(in the rows, 128 means zero)
The same turns and mirrors carry the whole set onto itself, and each row onto the other rows of its family. Which rows share a family with each named row? Give them in list order.
These 35 rows form 7 families of 5 rows each.
k_30: [145 116 189  95 127 148 134 127 114 138 138 104 132 131 122 134 123]
k_529: [148 111 159 105 137 155 117 143 125 145 104  85 103 133 137 145 133]
k_461: [140 109 147 106 133 150 125 108 113 106 141 111 142 131 159 110 126]
k_272: [146 133 135 163 139 103 107 123 131 135 124 122 124 131 117 123 137]
k_767: [138  96 144 140 145 113  93 143 152 141 133 120 112 127 120 143 128]
k_390: [137 134 147 109 145 160 147 114 117 118 122  97 151 118 138 109 161]
k_922: [150 118 174 118 113 138 119 143 142 133 117 116 135 128 108 133 122]
k_261: [120 104 150  83 145 157 146 133 116 139 109  98 124 124 138 125 148]
k_681: [149 132 139 137 128 129 102 132 115 131 119 102 126 142 117 118 114]
k_953: [110 104 156  96 169 134 158 116 118 146 132 113 121 116 141 127 171]
k_472: [120 101 181 121 160 122 141  87 113 133 124 120 131 130 136 127 172]
k_846: [128 129 149 118 175 139 145 111 128 128 157 112 146 113 133 108 165]
k_761: [142 118 184 140 141 104 144 118 133 147 144 133 125 109 132 155 162]
k_408: [150 133 128 124 123 156 130 140 124 122 110  92 140 109 146 133 148]
k_954: [124  98 162 143 168 100 118 109 147 140 141 135 122 126 118 128 160]
k_841: [145 108 149 128 150 129 102 152 158 149 118 105 100 128 117 140 134]
k_446: [138 133 151 160 156  96 130  99 111 140 138 123 122 126 134 131 159]
k_9: [125 104 126 127 145 118 124 155 159 148 115 122 113 109 126 139 152]
k_965: [135 109 151 117 154 130 136  97 111 115 161 121 136 123 167 120 145]
k_480: [126 113 179 124 173 124 146 100 132 145 120 116 113 126 131 128 181]
k_631: [132 110 161 140 172 111 120 126 163 149 127 125 108 124 114 130 163]
k_721: [129 104 130 103 130 148 125 157 140 140  99 102 120 119 129 132 137]
k_516: [151 129 117 141 140 133 118 154 142 134 139 103 127 101 144 145 146]
k_469: [146  98 150 117 122 142 102 141 120 137 110  95 114 132 138 151 120]
k_276: [135 102 173 105 132 149 132 107  96 129 105  95 125 134 148 141 147]
k_324: [140 117 195 108 146 128 150 112 109 146 153 115 126 119 138 147 149]
k_987: [148 120 169 146 120 111 125 138 154 140 122 134 130 114 113 146 146]
k_336: [148 110 131 126 117 141 112 125 134 104 124 117 141 127 151 115 123]
k_733: [136 113 178 102 151 151 143 110 110 142 105  91 111 131 145 138 162]
k_745: [139 109 138 143 149 108 128 106 133 118 157 134 132 112 165 131 153]
k_262: [137 126 131 137 172 121 127 134 144 138 168 115 130 103 137 130 156]
k_989: [145 132 154 118 139 140 121 113  86 133 130  91 125 144 134 121 120]
k_231: [147 111 125 149 126 115 112 123 147 112 134 132 133 116 154 128 139]
k_53: [136 132 160 132 156 120 138  94  83 140 143 105 123 133 146 127 147]
k_834: [114 102 141 123 170 111 144 130 146 152 135 128 114 107 133 135 173]

Which other rows belong to the same family as k_767? k_472, k_954, k_469, k_276
Which other rows belong to the same family as k_953? k_261, k_9, k_721, k_834
Which other rows belong to the same family as k_922? k_30, k_761, k_324, k_987
Which other rows belong to the same family as k_965? k_461, k_336, k_745, k_231
Which other rows belong to the same family as k_841? k_529, k_480, k_631, k_733

The same turns and mirrors carry the whole set onto itself, and each row onto the other rows of its family. Which rows share a family with each named row? Give them in list order.
These 16 rows form 4 families of 4 rows each.
k_213: [ 98 119 177 155 165 126 145 105 122 125 131 134 122 111 123  86 157]
k_988: [110 133 156 153 180 147 154  81 144 167 137 151 104 111 117 136 136]
k_229: [101 118 160 173 168 125 149  89 119 133 126 135 141 132 139  92 154]
k_530: [110 121 134 155 140 135 125 126 122 112 140 147 157  88 131 130 143]
k_464: [123 127 138 149 123 142 106  88  99 169 152 141 149 114 140 112 116]
k_651: [120 116 132 144 130 134 102 126 127 137 138 148 147  83 134 106 142]
k_696: [118 114 145 127 145 133 129  93 146 160 122 158  91 121 120 143 141]
k_542: [113 156 139 143 163 135 122  73 124 154 111 142 104  99 100 126 144]
k_741: [137 146 128 144 131 118 131  69 101 149 122 130 140 108 136 116 130]
k_309: [105 127 159 134 153 131 136  73 140 181 146 160 102 117 114 136 144]
k_407: [112 154 179 143 165 125 136 120 141 146 139 142 146 143 133 103 148]
k_776: [ 85 138 135 171 146 138 112 111 138 125 145 151 150  80 124 122 136]
k_762: [117 134 151 156 135 149 101 124 163 136 134 134 142 114 146 127 145]
k_434: [138 134 161 131 138 116 122  97 110 157 141 147 133 118 129 115  89]
k_507: [108 123 169 146 175 125 167 108 132 133 129 126 126 126 108 107 143]
k_444: [142 122 153 153 143 137 109  83 110 165 143 143 145 117 133 134  97]

Which other rows belong to the same family as k_651? k_988, k_464, k_507
Which other rows belong to the same family as k_696? k_229, k_776, k_434

The same turns and mirrors carry the whole set onto itself, and each row onto the other rows of its family. Which rows share a family with each named row? Give them in list order.
These 32 rows form 4 families of 8 rows each.
k_978: [144 141 130 125 146 113  88 141 140]
k_532: [113 142 104 118 121  94 108 132 135]
k_476: [142 132 143 125 136  99 101 145 137]
k_526: [145 118 105 111 121 138 130 108 105]
k_802: [155 125 125 111 136 150 121 119 101]
k_8: [131 122 109 111 132 135 142  98 117]
k_75: [116 134 115 117 121 148 156 123 113]
k_411: [135 121 110 116 131 132 139  95 120]
k_803: [131 141 137 115 140 159 144 133 109]
k_660: [144 138 127 129 141 111  88 141 145]
k_749: [130 131 104 126 125  98 100 126 145]
k_330: [135 125 107 135 120 136 146 103 119]
k_447: [115 133 126 131 111  96 123 153 138]
k_484: [129 149 132 135 130 123 102 165 141]
k_710: [116 133 112 123 117 144 157 122 116]
k_817: [131 124 124 126 122  86 110 132 141]
k_264: [126 140 146 131 126 108 114 164 134]
k_418: [106 155 118 123 120 111 115 159 130]
k_780: [127 138 122 140 118 153 153 129 113]
k_565: [114 143 111 137 112 111 115 156 145]
k_524: [130 142 138 122 136 160 144 137 111]
k_723: [150 130 136 115 151 147 127 110 115]
k_924: [110 143 106 133 111 110 118 152 141]
k_707: [147 139 139 136 140 158 135 127 112]
k_997: [126 155 136 117 141 117  97 157 128]
k_712: [129 131 105 131 122  99 102 131 148]
k_158: [140 135 126 116 124 159 135 140  99]
k_636: [124 152 133 132 130 125 105 168 136]
k_7: [155 125 125 131 141 141 129 101 117]
k_201: [133 143 121 114 143 100  90 130 134]
k_287: [146 129 131 109 151 147 130 108 114]
k_942: [129 127 107 117 110 147 144 128 103]

Which other rows belong to the same family as k_707? k_532, k_330, k_418, k_780, k_997, k_7, k_201
Which other rows belong to the same family as k_802? k_476, k_526, k_447, k_817, k_264, k_158, k_942

The same turns and mirrors carry the whole set onto itself, and each row onto the other rows of its family. Which rows share a family with each named row? Give them in list order.
These 30 rows form 5 families of 6 rows each.
k_523: [117 129 107 115 135 115 149 118 143 164  91 160  88 133 126 102 121 128
 134 139 134 132 127 130  94 132 124 121 109 103 112 134 129 118 132 130]
k_688: [160 154  90 132 121 151 156 128 146 132 149  89 136  94 132 104 131 136
 109 139 109 143 121 118 123 130 139 135 108 106 144 113 114 112 130 114]
k_580: [140 111 104 104 128 138 143 106 157 162  93 147  97 133 124 109 117 142
 128 123 153 135 123 148 106 125 128 128 107 103 121 125 141 126 144 122]
k_187: [135 115 109  95 137 120 139 112 143 175 109 154 100 133 136 106 118 123
 132 125 140 122 130 138  96 120 127 130 109 125 103 146 143 125 132 106]
k_273: [125 137 116 101 142 135 118 117 120 127 125 116 129 163  98 136 148 115
 153 149 139 129 114 143 123 106 129 129 115 114 108 118 148  93 169 139]
k_791: [139 113 149 137 131 143 142 149 122 125 148 106 162 129 111 117 105 112
 112 119 123 128 106 130 126 125 119 145 122 126 126 152 146 101 129 137]
k_297: [127 142 101 121 135  94 128 118 149 131 139 137 167 104 119 147 157 158
 127 153 106 153 143 111 144 131 119 115 114 106 138 132 132 129 146 124]
k_173: [137 132 120 112 137 128 119 141 134 121 120 143 125 157  94 129 134  98
 151 148 122 128 120 132 129 102 121 127 122 137 122 128 139  94 177 136]
k_514: [153 151  91 148 119 149 148 134 146 126 137  86 146  95 118 101 122 135
 113 148 107 135 132 127 134 108 125 120 108 113 131 112 128 120 123 122]
k_352: [116 150 137 127 125 125 142 107 124 161 119 175 132 122 126 133 146 139
  91 117 126 147 127 152 135 127 133 120 132 143 115 155 122 138 142 119]
k_260: [144 134 116 122 138 104 134 113 123 149 139 107 164  98 109 139 143 141
 119 143 108 171 162 106 118 133 144 107 105 117 127 149 134 142 127 137]
k_325: [138 152  97 106 141  91 140 109 136 127 127 131 161  97 135 135 147 149
 111 137 111 161 144 105 123 138 147 117 122 110 145 135 133 146 145 135]
k_50: [114 151 132 133 112 122 134 110 132 160 131 166 135 116 112 119 119 155
  94 130 130 155 134 142 142 101 128 130 133 146 108 143 120 135 142 113]
k_220: [125 111 119  97 148 141 114 118 121 133 109 115 130 159  90 129 133 109
 145 133 121 117 133 145 130  97 135 117 118 119 126 131 135  96 157 134]
k_107: [142 126 134 129 149 147 133 138 131 113 136 112 141 139 117 112 107 120
 112 135 119 139  98 141 117 143 118 161 127 119 137 150 133  73 141 111]
k_286: [113 159 122 131 118 129 138 100 134 140 120 175 134 121 129 128 142 151
  96 123 135 142 123 148 148 131 132 136 134 147 116 132 135 131 154 109]
k_479: [147 146 136 131 142 130 144 138 125 124 138  98 156 145 107 125  94 109
 126 137 110 141 102 126 113 137 111 138 125 115 136 159 144  86 126 130]
k_768: [129 125 108 127 123 101 142 120 155 163 105 145  91 129 129  99 132 133
 133 141 140 121 131 135 106 117 129 120 103 121  94 132 148 128 139 129]
k_550: [121 139 107 102 127 111 118 127 124 121 127 137 126 159  84 151 142 106
 144 148 110 122 113 130 111 129 124 127 115 114 119 126 133 103 171 129]
k_431: [175 131  91 113 123 143 144 122 140 139 114  90 132 104 126 102 142 117
 103 133 101 147 130 151 125 124 143 135 104  89 149 122 127 120 120 119]
k_4: [124 148 133 139 114 133 141 116 120 165 118 153 137 120 122 111 138 146
 110 135 148 150 132 143 146 128 144 114 128 150 113 143 122 151 125 110]
k_238: [134 144 127 138 110 123 143 115 117 163 134 166 140 106 116 119 110 133
 101 127 131 146 135 136 145 139 136 124 131 151  94 149 116 122 122 125]
k_805: [138 114 111 109 148 115 119 117 124 129 124 111 123 161  85 122 130 103
 156 148 119 134 126 139 123 101 128 119 118 115 107 133 137  94 158 141]
k_42: [160 145  91 128 128 145 133 130 127 139 126  87 150 101 127 104 135 141
 119 126  94 145 122 136 130 109 135 134 113  90 154 107 119 115 146 110]
k_24: [145 125 143 119 140 130 144 146 116 113 139  97 138 135 107 110 104 108
  99 129 115 154 112 130 107 135 120 159 117 120 125 155 143  98 142 117]
k_788: [133 133 101 123 118 107 148 114 157 155 116 164  93 126 137 109 133 124
 139 139 135 135 116 121  98 140 123 121 101 125 103 134 148 110 145 117]
k_895: [132 121 134 114 148 141 133 131 119 127 127 112 135 137 116 119 107 109
 112 117 103 147 101 141 110 143 126 152 123 101 151 167 133  85 146 116]
k_131: [135 143 117 123 146 112 134 115 124 139 127 118 167 100 113 160 150 147
 113 120 111 162 161 107 128 124 143 110 116 110 147 135 124 137 133 132]
k_73: [142 152 110 119 146  95 127 111 131 154 134 127 169  97 128 150 160 137
 113 138 114 161 148  94 132 135 142 118 102 113 132 136 131 114 132 122]
k_592: [154 144  99 122 133 153 149 131 142 124 130  92 134  94 130  93 144 126
 111 130 110 135 125 129 143 110 126 119 110 105 159 116 111 112 119 127]

Which other rows belong to the same family as k_788? k_514, k_260, k_220, k_286, k_895
Which other rows belong to the same family as k_42? k_187, k_173, k_325, k_479, k_4
Which other rows belong to the same family as k_352? k_688, k_107, k_768, k_805, k_131
Which other rows belong to the same family as k_24? k_523, k_273, k_50, k_73, k_592

